One turning vector, and how many ticks it has turned
The counts run from 0 to 360.
[ 23 -24  50 -41 -29  11  -9 -24  16  17 -21  -2  34 -12 -25 -15  51  37
  25  -2  23  -7 -10  27  -7 -10   4  -4 -61   2  13   9  24  -3 -19  17
   5] => 54
[-34 -26  -8 -21 -12  21 -15   9 -14   0 -14  -7   7   9  46 -41 -15  28
 -23  11 -13  56  32 -19 -10 -17  -4  -7 -39  20  20  36   9 -42 -11 -31
  -3] => 4
[  9  54   8  -8   5  36  13 -37   4  56  37  10 -18  16  -9   0  11   6
 -39  -8 -23  30 -15  -9  23  26  29   3 -31  -3  36  23 -10   2   8   0
   9] => 144
[-20 -20  20 -47  38  37  -2  20  -3  25  38  23  33 -22  -4 -29 -25  34
  19 -11  -9  18  12   0 -31  11  14   8  -5   8   3  25  -8 -30  19 -30
 -28] => 213
[ 34  21 -25 -63  10  22  -3 -12 -13   5 -14  19  42 -28  -9   6   2  23
  47   0 -19  39  -7 -12 -17  10 -38  20 -23 -25  33  23 -12 -23   2   2
  15] => 202
[ -7  18 -45 -25  -9  -2  21   7 -34 -47  10 -40 -43  21   6  -2 -18 -15
  18 -12   0  31  33  15  24 -14  24   2 -10  53 -10   8 -14 -25 -26 -37
  22] => 283
[  3   6   8  -7  10 -55  -3 -32  24  -1  37  18  29 -29  28 -27  -6  15
  -1 -19  12 -24  14  -6 -20 -11   7 -29  15  20  28  -2  21 -42 -32 -32
  55] => 34
[ -5   9 -20 -19 -18  -9  10 -22  -9  -1 -42   7 -11  -6  14 -10  21  10
   5 -39 -33  42 -15  -2   9  38  13 -31 -51  21  57  10  20   1   8 -10
 -13] => 352
[ 20 -49  -3 -12 -23   8  48  -5 -26 -21  -1 -29 -32 -16  17 -15  -1 -15
  17  -4  -9 -17  16  26  14  24   7 -29 -14  54 -14  20  19 -17  28 -29
 -47] => 73
[-31 -13 -44   0  -6   4 -30   0 -21 -21 -42  15  -6  -1  21  -4 -36  15
  -5  -7  -4  39   2  16  14  15  11 -15 -20  33  61  24  38 -19   7  11
 -21] => 7
[ -6 -26   5  -3  15 -14   4  -8   4 -15  38  54  30 -19   0  -9 -42  -7
 -23 -11  10 -18 -21  21  -6  12  27 -14 -10   3  41  25  48  -9 -14  38
 -10] => 21
[ 32   3  -6   6 -14 -18  24   2 -25  -5  22  27 -15  30  27 -58 -25   1
  19 -15  28 -22 -37 -22  16   8 -23  -6   6 -32  19  17   2 -32 -45  19
  26] => 326
[-37  10  14   4  -2  22 -24  -1  23  -6  -4  -2  32   9  39  12 -31  52
 -14 -12   5  60  12  28   1   0 -13  -6 -42  29   4  23 -38  -8 -16   0
  29] => 1
[ 56  30  26  -4  -8 -42  -5 -26 -34  23 -17  28  25  -4  23  14   4   7
  34 -10  18  16 -30  -3 -27   9 -39 -25 -12   7  10   8  -9 -33  -5 -40
  33] => 47
[ 15 -59   1 -29   1  22  28   1  -4 -24  19  -9  -1 -28  23   1  19  30
  21 -12   9  12  43  23  -7  23 -33 -26 -21  29 -35  -4 -32 -17 -18 -18
   4] => 69
[-37  -5 -10  -4   3   8 -28  -6  -6   9 -11   4  26   7  49   9 -32  39
 -17  16  16  65  22  13  -8  15 -25   8 -20  10   8  28 -11 -20 -28 -13
  33] => 2
[ -1  21   7  11  17  -1 -11 -46  44   0  56  22  33  13  28  -5 -22  12
  23 -23  -5 -18 -24   0 -12  -9 -31  27  11 -35 -14 -15 -24   1 -30  15
  12] => 179
[ -8  33   8 -11 -26 -20  19 -14  13  -5  -2   1  12  61  23 -49   5  -7
  11 -18 -21  24 -16  -8 -23  -6   3 -11 -19 -12  -6  21 -14 -35 -34 -57
  27] => 337
[-20 -17 -10 -20   0 -16 -13 -13 -24  12 -23  15  -3  30  -2  19   9  19
  52  -8  32  25  -9  35 -22  49   7 -11 -19  30  -1 -15  18 -24  -3 -61
 -25] => 61
[-14 -28   9  43 -17  42 -31  28 -12  -3  -3  30  -6  62  10  11 -26   1
 -35  31  -4   8 -14  14   8 -15  -8  21 -26  13   5  17 -14  -3 -51 -14
 -14] => 304
[-27  30  -3  -9 -24 -22 -19 -34  46   2 -21 -14  -8   5  20 -10  13  54
  10 -34  11  35   2  18   6   9  10 -17 -32  12  27 -13  -6  -3 -33  17
  41] => 343
[ 35   0  27   4 -15   5  13 -11 -17 -14  24  -6  29 -13   9  29 -31 -34
  14  16 -22 -27   4  -2  12 -49 -27  49  -3  16 -13  36   6 -20 -16 -44
 -20] => 237
[ 20 -19   4   1  41 -20 -78 -17 -39  10 -22 -30   1  -4 -26  -9  16  -9
  14  -2 -11 -21  10  39   8 -18  20  16 -23  29  35 -20  28  -3  -7 -21
  16] => 253
[-20 -22   7 -32 -19   9   4  10  -5  19 -14 -10 -27  -1 -26 -25  17  33
  14 -27  36 -19  15  30 -35  33  10 -31 -34  25  19  -8  27 -28  15 -37
 -22] => 63
[ -3 -32  17 -22  -3   0  -3  -3 -26  -8 -17  12  24  41   0  -7  16  15
  58  -7  12  26 -13  31 -15  15  -1  -9 -23  35 -12  -3 -14 -19  -3 -66
 -27] => 60
[-44 -30 -20 -29  -2  42  -7   9  14 -38   5 -15 -12 -32 -10 -11  -1   9
  20 -20  -7 -18  34  18 -27  -3   7  16 -36  14  -1  -3  39 -13   7  -8
 -48] => 218
[  3  -4 -14 -15  -7  16  15  20 -30   2  26 -39 -28   9  11 -44 -46  12
  10  23  19   9  36  10  24  -2  19  12  24  22 -19  47  -7 -38 -21 -31
  27] => 281
[ 53 -32  27  -5  11  23  -2 -12 -32  46  34   3   2  49   5 -27  25  16
 -18   7   7 -29 -16  12  -2  15 -28   1 -16 -22 -11 -15 -36   2  -1 -11
  10] => 113
[  3 -23 -11   3 -18  12  10  32  -2   4   6  35  28  33  -3  25 -12   4
 -36  13 -31   6   5  20  19 -13  -9  18 -18  11  41  18 -43  14 -60  -5
  19] => 302
[  7   3  19  14 -43   9  16  21 -57  16   2  -6 -51  21  28   2 -47 -10
 -36  16   9  20 -11  -1  26 -23  25   6 -25  35  31  35  15 -11   0  11
 -23] => 295
[ 15 -17 -19   3  12  -1  27 -35 -16 -17  27   4 -30 -18 -11  12   7 -14
  20 -21   9 -10   2  34  41  50  19 -21  -8  54  10   5  27   4   7  -5
 -27] => 75
[  5  18   7   3  -7   8 -11 -29  27  15  46  -5   5   9  35 -33 -27   4
   5  30  -3 -10  -4 -19 -41 -16 -28  27  22 -51 -28   5  13 -28 -22  -2
  -7] => 181
[ 32  14  30  27 -41 -56 -20 -28  26 -14 -45 -26  16 -31  20   9  12 -11
  22  -8 -18 -13 -10  27 -17   7 -15 -18 -13  26  11   6  24  -6 -16  -4
  19] => 42
[-37 -30  -9  20 -25   2 -24  -1 -33  -3 -17  -3   6  70  40  26 -28 -12
 -44 -10  -4 -11   9  24  -4  -2 -14  15 -37  -6  25  -5   1  13 -22 -31
 -10] => 306
[ 32 -30   3 -20  -4 -18   7 -14 -50  33  42   8  -8  63  14  -2  -1   3
   7   8  -8  -4 -23  18 -37   5   1  -5   0 -17 -17 -42 -43  21 -14  -9
 -17] => 115
[ 11  56  -4   0 -26  29  32 -49   1  20  -3 -43  -2  27  11  20  -2  -1
 -15  -9 -20  17 -18  33  36  25   5   7 -25  -6  26  23  -7  16  44  -1
 -10] => 142
[ -5  29   3  -2 -24  -2 -30 -24  43  23 -22 -11  -7 -13  24 -26   7  60
  -4   2   8  46  12  18 -11  30   3 -19 -23  14  18  14   4 -18 -33  26
  48] => 344
[-21 -40  15  -5 -16   0  17 -23 -25 -29  11  10   0   1  46 -11 -34 -11
 -29 -23  11 -13  -8   1 -22   0 -19 -14 -49 -11  15  26  54 -18  21   5
 -39] => 18
[  1 -19   3  -6   4  31  21  -9  14  13   6  53  25 -15  22  10  13  47
  -6 -36   9  29 -17 -10  16  44 -39 -15 -49   6  29  19 -29  -4 -24  19
  -1] => 357
[-14  21 -20  -7  -4 -39 -26 -49  18   1  24 -18  -1  22  33 -39 -17   6
  50  -1 -37  -2 -25  -2   6 -31  26  24  36 -11  12 -11  29 -15 -11  -8
 -26] => 184
[-19  -3 -24  10  14  20 -16   3  12 -50 -17  17  26 -19  -3  11  -5   8
 -28 -52 -22  20  10  20  -7  19 -19 -33 -70  25  41   9   1  -9  -2  21
   7] => 10
[ 10  19  32   7 -11 -32   9 -37  47 -20  26 -20  40  42  20 -29  -2  -2
  15  -7 -20  10 -22  42  15   1  18   3 -12  -7 -11  29 -14  10 -35  23
  30] => 333
[ 21 -21  53 -41 -18  -3 -13 -20  24   8  -6  -7  42   1 -15  13  43  25
  21   2  -1  16  -3  50 -29   6   4  -2 -57  16  -9  -1  -2  11 -20   5
  14] => 55
